Each group lies on its own hidden line, plane or larger flat surface, and each surface passes through zero. There are 3 groups.
The table:
[ 1.21 -1.   -1.56  1.26 -0.66  0.09 -0.53 -0.12]
[-0.9  -0.55 -0.95 -0.7   0.88 -0.7  -0.85  1.97]
[-0.81  0.58  0.45 -0.81 -1.35  0.17  1.67  0.56]
[ 0.71  0.97  0.77 -0.41 -1.52  0.27  1.94 -0.88]
[ 1.7  -0.3  -0.99  0.92 -1.45  0.51  0.55 -0.62]
[-0.88  0.21 -0.5  -0.65 -1.61  0.06  1.44  1.3 ]
[ 0.39 -1.27 -1.72  1.12  0.24 -0.11 -1.4   0.47]
[-0.21 -1.03 -1.46  0.53  0.92 -0.06 -1.55  1.44]
[ 0.21  1.06  1.73 -0.72  0.15 -0.06  0.96 -1.21]
[ 0.07  1.17  1.66 -0.92 -0.14 -0.06  1.22 -1.26]
[-0.26  1.37  1.61 -0.61 -0.79  0.04  1.62 -0.61]
[-0.91  1.32  1.78 -1.01  0.09 -0.28  0.99 -0.25]
[ 0.16  0.98  1.16 -0.33 -1.42  0.35  1.72 -0.66]
[ 0.78 -0.21  0.32  0.68  1.73 -0.24 -1.51 -1.13]
[ 0.77 -1.24 -1.81  1.34  0.    0.15 -1.13  0.32]
[-0.08  1.22  1.82 -0.83 -0.57 -0.08  1.43 -0.88]
[ 0.12 -1.14 -1.49  0.43  0.9  -0.31 -1.51  1.05]
[-0.05  1.43  2.16 -0.84  0.1   0.13  1.07 -1.02]
[-0.76 -0.6  -1.52 -0.27 -1.38 -0.06  0.44  1.74]
[ 0.25 -1.26 -1.64  0.65  0.26  0.42 -1.19  1.1 ]
[ 1.36 -1.19 -1.66  1.45 -0.56  0.39 -0.69 -0.13]
[-0.62  0.68  0.56 -1.02 -1.69 -0.03  1.78  0.11]
[-0.41 -1.23 -1.97  0.23 -0.46  0.21 -0.47  1.37]
[ 0.78 -0.79 -0.51  1.04  1.64 -0.04 -1.66 -0.56]
[-1.31  0.91  0.54 -1.62  0.05 -0.56  0.63  1.29]
[ 0.29  1.    1.49 -0.29 -0.66  0.21  1.32 -1.31]
[ 0.55 -0.7  -0.17  0.81  1.45  0.03 -1.73 -0.59]
[ 1.43 -0.88 -1.68  1.28 -0.9   0.45 -0.13 -0.18]
[ 0.21 -1.51 -1.87  0.73  0.59  0.04 -1.07  0.96]
[ 0.7   0.91  1.35  0.29 -1.13  0.59  1.18 -1.67]
[-0.24 -1.27 -2.06  0.64 -0.36  0.21 -0.72  1.19]
[ 0.54  0.71  1.88 -0.06  1.18 -0.37 -0.15 -1.31]
[-0.28  1.33  1.73 -0.86 -0.16  0.19  1.45 -1.09]
[-0.95  1.26  0.98 -1.14 -1.41 -0.01  1.87  0.08]
[ 0.71 -0.02  0.87  0.4   1.84 -0.19 -1.34 -1.4 ]
[-1.37  1.07  2.03 -1.25  0.71 -0.51  0.61  0.12]
[ 0.84 -0.61  0.02  0.62  1.79 -0.26 -1.86 -0.89]
[ 1.15  0.58  0.5  -0.07 -1.55  0.13  1.78 -0.53]
[ 0.21 -1.26 -1.54  0.9   0.68 -0.16 -1.38  0.8 ]
[ 1.25 -0.85 -0.51  1.67 -0.14  0.65 -0.83 -1.44]
[-0.27  0.91  1.13 -0.99 -0.88  0.03  1.47 -0.36]
[ 0.86 -1.18 -1.24  1.47  0.61  0.12 -1.49 -0.34]
[ 0.73 -1.04 -1.33  1.36  0.33  0.51 -1.46 -0.39]
Some rows of the table again, each followed by its group:
[-0.08  1.22  1.82 -0.83 -0.57 -0.08  1.43 -0.88] a
[ 0.12 -1.14 -1.49  0.43  0.9  -0.31 -1.51  1.05] b
[-0.28  1.33  1.73 -0.86 -0.16  0.19  1.45 -1.09] a
[ 0.7   0.91  1.35  0.29 -1.13  0.59  1.18 -1.67] b
[ 0.78 -0.79 -0.51  1.04  1.64 -0.04 -1.66 -0.56] a
[ 1.36 -1.19 -1.66  1.45 -0.56  0.39 -0.69 -0.13] c
[ 0.55 -0.7  -0.17  0.81  1.45  0.03 -1.73 -0.59] a
[ 1.21 -1.   -1.56  1.26 -0.66  0.09 -0.53 -0.12] c
[ 0.25 -1.26 -1.64  0.65  0.26  0.42 -1.19  1.1 ] a
[-0.76 -0.6  -1.52 -0.27 -1.38 -0.06  0.44  1.74] a
[ 0.07  1.17  1.66 -0.92 -0.14 -0.06  1.22 -1.26] a
[-0.26  1.37  1.61 -0.61 -0.79  0.04  1.62 -0.61] c
[ 0.16  0.98  1.16 -0.33 -1.42  0.35  1.72 -0.66] c
[-0.24 -1.27 -2.06  0.64 -0.36  0.21 -0.72  1.19] a
[ 0.77 -1.24 -1.81  1.34  0.    0.15 -1.13  0.32] c
[ 0.29  1.    1.49 -0.29 -0.66  0.21  1.32 -1.31] b
[-0.81  0.58  0.45 -0.81 -1.35  0.17  1.67  0.56] a
[-0.21 -1.03 -1.46  0.53  0.92 -0.06 -1.55  1.44] b
[ 1.25 -0.85 -0.51  1.67 -0.14  0.65 -0.83 -1.44] b
[-0.88  0.21 -0.5  -0.65 -1.61  0.06  1.44  1.3 ] a
[-0.9  -0.55 -0.95 -0.7   0.88 -0.7  -0.85  1.97] b
[ 1.15  0.58  0.5  -0.07 -1.55  0.13  1.78 -0.53] c
[ 0.73 -1.04 -1.33  1.36  0.33  0.51 -1.46 -0.39] b
[-0.62  0.68  0.56 -1.02 -1.69 -0.03  1.78  0.11] a
[ 0.21 -1.51 -1.87  0.73  0.59  0.04 -1.07  0.96] a
[ 0.54  0.71  1.88 -0.06  1.18 -0.37 -0.15 -1.31] a
[-0.05  1.43  2.16 -0.84  0.1   0.13  1.07 -1.02] a
[ 0.71 -0.02  0.87  0.4   1.84 -0.19 -1.34 -1.4 ] a
[ 0.84 -0.61  0.02  0.62  1.79 -0.26 -1.86 -0.89] a
[ 0.86 -1.18 -1.24  1.47  0.61  0.12 -1.49 -0.34] b
[ 1.43 -0.88 -1.68  1.28 -0.9   0.45 -0.13 -0.18] c
[ 0.21 -1.26 -1.54  0.9   0.68 -0.16 -1.38  0.8 ] b
[ 0.39 -1.27 -1.72  1.12  0.24 -0.11 -1.4   0.47] c
[ 0.71  0.97  0.77 -0.41 -1.52  0.27  1.94 -0.88] c
[-1.37  1.07  2.03 -1.25  0.71 -0.51  0.61  0.12] c
[ 0.21  1.06  1.73 -0.72  0.15 -0.06  0.96 -1.21] a
[-0.95  1.26  0.98 -1.14 -1.41 -0.01  1.87  0.08] a
[-0.91  1.32  1.78 -1.01  0.09 -0.28  0.99 -0.25] c
[ 1.7  -0.3  -0.99  0.92 -1.45  0.51  0.55 -0.62] c
[ 0.78 -0.21  0.32  0.68  1.73 -0.24 -1.51 -1.13] a
[-0.27  0.91  1.13 -0.99 -0.88  0.03  1.47 -0.36] a
[-0.41 -1.23 -1.97  0.23 -0.46  0.21 -0.47  1.37] a
[-1.31  0.91  0.54 -1.62  0.05 -0.56  0.63  1.29] b
